Turns, then the turns between two rows, first turn first; the first pair answered:
turn nulel:
[ 23.8  21.9   6.8  -2.7  -7.8  22.2  -1.4 -10.7] -> [ 14.6 -15.3 -12.9 -28.3  -8.9   4.4   4.8 -13.6]
[  6.5 -14.4 -39.1 -27.5 -16.0  26.2  14.7  -4.3] -> [ -2.6  30.8 -12.2  -6.3 -31.3  37.2  13.7   2.8]
[ 35.7  52.9  16.8  40.5  11.2  10.0  -8.9 -10.4] -> [ 12.1 -49.9 -38.7 -26.0   8.6 -33.5  10.5 -18.1]
turn Gol:
[ -5.4  17.7 -10.5  28.0   0.6 -11.2 -23.2 -11.8] -> [  8.6   8.8 -18.8  21.3 -13.1  -3.8 -22.8 -19.4]
[ 12.5   3.8  33.2  44.3 -14.6 -10.6 -19.0  -7.8] -> [ 22.9  -9.9  23.9  40.8 -14.0 -12.9 -21.9 -14.4]
[-15.3 -12.5   3.3   9.0   6.9 -21.0 -17.0  -5.4] -> [  4.0  -8.7  -0.3  -4.6 -30.3   3.2 -11.5 -11.4]
[ 17.9 -12.9 -18.1 -31.7 -22.6  27.6  14.6   2.3] -> [-33.4  21.0  11.4  -6.7  20.3   4.5  14.5  28.8]
turn matu:
[ 12.8  -2.1 -19.5  28.5   1.6 -41.6 -13.8 -18.3] -> [-18.5 -31.7  14.4  13.5  -4.8 -38.4 -14.7  -9.3]
[43.1 44.7 -2.8  9.2 -0.3 22.2 -0.6 -2.3] -> [ 35.9 -42.0  -1.2 -26.4 -10.0  16.7  -6.3 -14.7]
[ 12.3  -9.1  12.7  29.3 -32.9 -24.7 -25.8 -23.6] -> [  0.3  -6.1  23.6  29.4 -32.2 -22.7 -26.7 -17.8]
[ 20.9   4.8 -35.1 -19.2  14.6   9.0  29.7  14.3] -> [-11.2 -25.0  -2.3 -32.7   8.4  12.6  28.3  24.0]
Then:
(two turns a pair)
[-18.5  -5.6  -2.5  -4.4 -36.7  -8.4   6.7 -25.8] -> [-14.4  22.5 -16.2  17.2  -7.9 -25.9   4.5 -22.2] => Gol, matu
[  8.2 -28.1  11.3  16.0 -26.7 -25.9 -30.5 -24.8] -> [  5.8 -20.4  18.5  24.1 -22.0 -26.0 -34.0 -22.7] => matu, Gol
[ 1.0 18.0  1.6 13.5  3.5  9.1 -1.5 -8.3] -> [ 10.2  11.6  -3.4   9.1  -3.4  12.8  -2.2 -12.6] => Gol, Gol
[ 14.3 -12.8 -23.8 -27.2  12.8  27.8  16.9   5.5] -> [  1.5 -17.7 -20.4 -18.4  37.9  10.3  11.9  10.0] => Gol, Gol
[ -6.2  40.6  -2.3  -5.2 -34.4  17.4  15.1   8.4] -> [ 6.1 45.9 -0.1  6.7 19.2 26.2  7.6 18.8] => nulel, Gol
[ -6.7  -9.3  29.9   0.2 -14.7  37.8 -12.0  -6.0] -> [  6.8 -32.3  17.9  -1.8  -7.5  30.3 -17.0 -14.3] => Gol, Gol
[ -9.5   9.7  -2.3 -29.6 -27.9  13.6   9.6  11.3] -> [  8.4 -22.3 -22.1 -31.4 -15.9   1.8   1.8  -1.9] => Gol, Gol
[-11.7 -19.4 -17.1 -23.2 -31.0 -24.6   9.6  -9.2] -> [-18.6 -26.6 -13.5  -6.0  -1.1 -43.1   1.2  -8.4] => matu, Gol
[  5.7   1.6  -4.3  12.6 -28.0 -17.7  -8.8 -13.8] -> [  2.8  -3.7  -5.2  15.1 -14.8 -26.3 -11.3 -13.3] => Gol, Gol
[  0.4  -4.3  13.6  34.0  -0.1 -27.2 -13.7 -13.1] -> [ -7.2  -3.0  14.3  30.8  -6.5 -30.5 -10.4 -10.7] => nulel, nulel
[ 12.4  35.5  16.7  26.2 -13.1 -12.5 -11.8   3.3] -> [  1.7  35.0  21.9  13.5 -27.9  -6.0  -3.8   9.9] => matu, Gol
[ -4.2  12.7  25.1  15.5 -11.7  10.7 -15.5   2.5] -> [-13.3   0.5  28.1   9.8   9.9   8.2 -15.3   9.6] => nulel, matu
[-22.6 -40.0  27.3  17.1   7.7 -23.8  -8.6  12.1] -> [ -7.1 -42.0  25.9  23.5  20.8 -18.5 -13.7   8.6] => nulel, nulel
[  0.8 -36.6  -5.2   7.2  24.3 -11.8   2.2  -5.9] -> [-26.3   0.1  15.5  16.1  25.6  -8.1   8.4  10.6] => Gol, Gol
[ 28.2  29.3 -27.1 -13.1   6.6  29.9  11.5  -1.2] -> [ 31.6   6.7 -37.7  -9.5  27.1  13.0   3.1  -8.5] => Gol, Gol
[-30.5   9.3  19.8  -5.3  34.4   5.6   4.6  25.7] -> [ 31.2  24.7 -33.4  -8.6  14.1  19.4   9.3   4.0] => matu, Gol
[-26.1 -11.9   6.3 -36.1 -47.9 -32.5  13.2   8.4] -> [ 24.2  43.4  36.1  34.8  20.0  -3.9 -21.7   7.8] => Gol, nulel
[  3.7   0.6 -19.2  19.7   5.9 -52.3 -11.7  -6.2] -> [ 21.3   4.1 -22.2   9.5 -37.8 -33.2  -7.6 -14.9] => nulel, Gol
[ 11.1   4.1  -6.8 -30.1   3.3  36.5  11.4  10.6] -> [-14.1   0.3   3.7 -15.7  40.3  13.0   5.0  20.8] => matu, Gol
[ 28.0   5.1  -9.9 -10.2   5.7  18.7  -6.6  -0.5] -> [ 4.5 20.7 16.9 -5.6  4.4 23.1 -3.9 12.9] => matu, matu
[ 25.8 -22.4  10.9   9.4  -4.9  11.3 -11.2 -14.3] -> [  4.1 -19.2  29.9  15.8   8.4   5.4 -13.8  -5.4] => matu, Gol
[ 12.2  -4.3 -20.5 -15.8  12.8   4.9  -5.8   9.4] -> [15.1 15.6 -7.9 -2.9 14.3 12.0 -8.8  9.7] => nulel, nulel
[  9.5   8.7  -7.2 -19.2 -10.2  -6.5 -10.3   3.4] -> [ 12.6  13.2   8.7  -9.1  -1.3   4.2 -18.2   5.0] => matu, nulel
[ 15.5 -38.9  36.7  22.2 -29.5 -15.8 -42.1 -10.1] -> [ 13.7 -31.6  42.1  24.4 -32.7 -14.1 -41.4  -9.4] => nulel, nulel
[ -4.1  -1.3 -11.4  -4.2  28.5  -6.6   5.5   5.2] -> [ -7.1  -7.5   5.1 -20.1  -7.5  17.0  11.5   6.3] => Gol, matu
[ 18.6  41.1  -3.7  26.8 -42.8   1.4  -2.7 -18.5] -> [  2.0 -32.2 -14.9  23.7  10.1 -43.4 -17.6 -26.7] => Gol, matu
[ 33.5   2.2 -30.0  37.3 -33.9 -28.2 -21.8 -39.3] -> [ 24.4  19.0 -18.6  42.5 -44.8 -26.7 -20.7 -34.1] => nulel, nulel
[-16.1 -39.4  37.8  -0.6 -20.5   9.4 -14.3  -6.0] -> [  3.1 -24.3  44.2  18.3   3.0  19.9 -25.5  -5.2] => Gol, nulel
[ 34.5   6.5  -8.9   9.1 -16.6  10.2   0.2  -9.6] -> [  9.4 -11.0  25.4   3.3 -23.4  17.3  -3.8  -2.1] => matu, nulel
[ 8.8 36.4 21.4 27.9  1.5 -2.6 -6.4  5.0] -> [  8.8  39.2  19.1  13.3 -19.6   8.5   3.2   7.0] => matu, Gol
[ -1.4 -20.0 -16.7   3.9   7.6 -13.0  17.6 -11.9] -> [-20.0  -1.3  -2.1  10.1  14.9 -14.2  20.2  -0.8] => Gol, Gol
[ -2.0  39.0 -11.8 -10.5  -8.3   8.5  13.6  10.3] -> [ 20.0  12.7 -29.6 -18.6 -13.3   9.1   9.7  -3.1] => Gol, Gol
[-26.7  19.0  18.7  32.4  37.0  -7.7 -21.4   3.2] -> [ 16.3 -14.2 -15.6 -24.8 -41.6  33.9  -2.3 -16.3] => nulel, Gol
[ -3.5  -0.1   5.4 -19.8 -40.2  12.0   7.2  -3.6] -> [ 12.4   5.5 -10.5 -16.1 -38.1   9.8   7.0  -9.8] => matu, matu
[ 38.7 -12.4 -10.2 -18.9  -5.3  29.3  -1.0 -11.4] -> [ 39.6   6.0 -31.4  -6.5  22.5   9.3   2.3  -8.7] => Gol, matu
[-10.5 -29.3  14.2  26.2 -14.7 -46.5 -17.1 -12.7] -> [ 14.5  -5.5  11.2  45.1  -9.7 -37.2 -23.4 -18.5] => nulel, matu
[ 16.1   7.6 -21.3   9.0   9.7   9.4   6.4 -16.6] -> [-24.4   0.7  -9.0  -9.8 -13.8  -1.9  19.5  -6.8] => nulel, matu
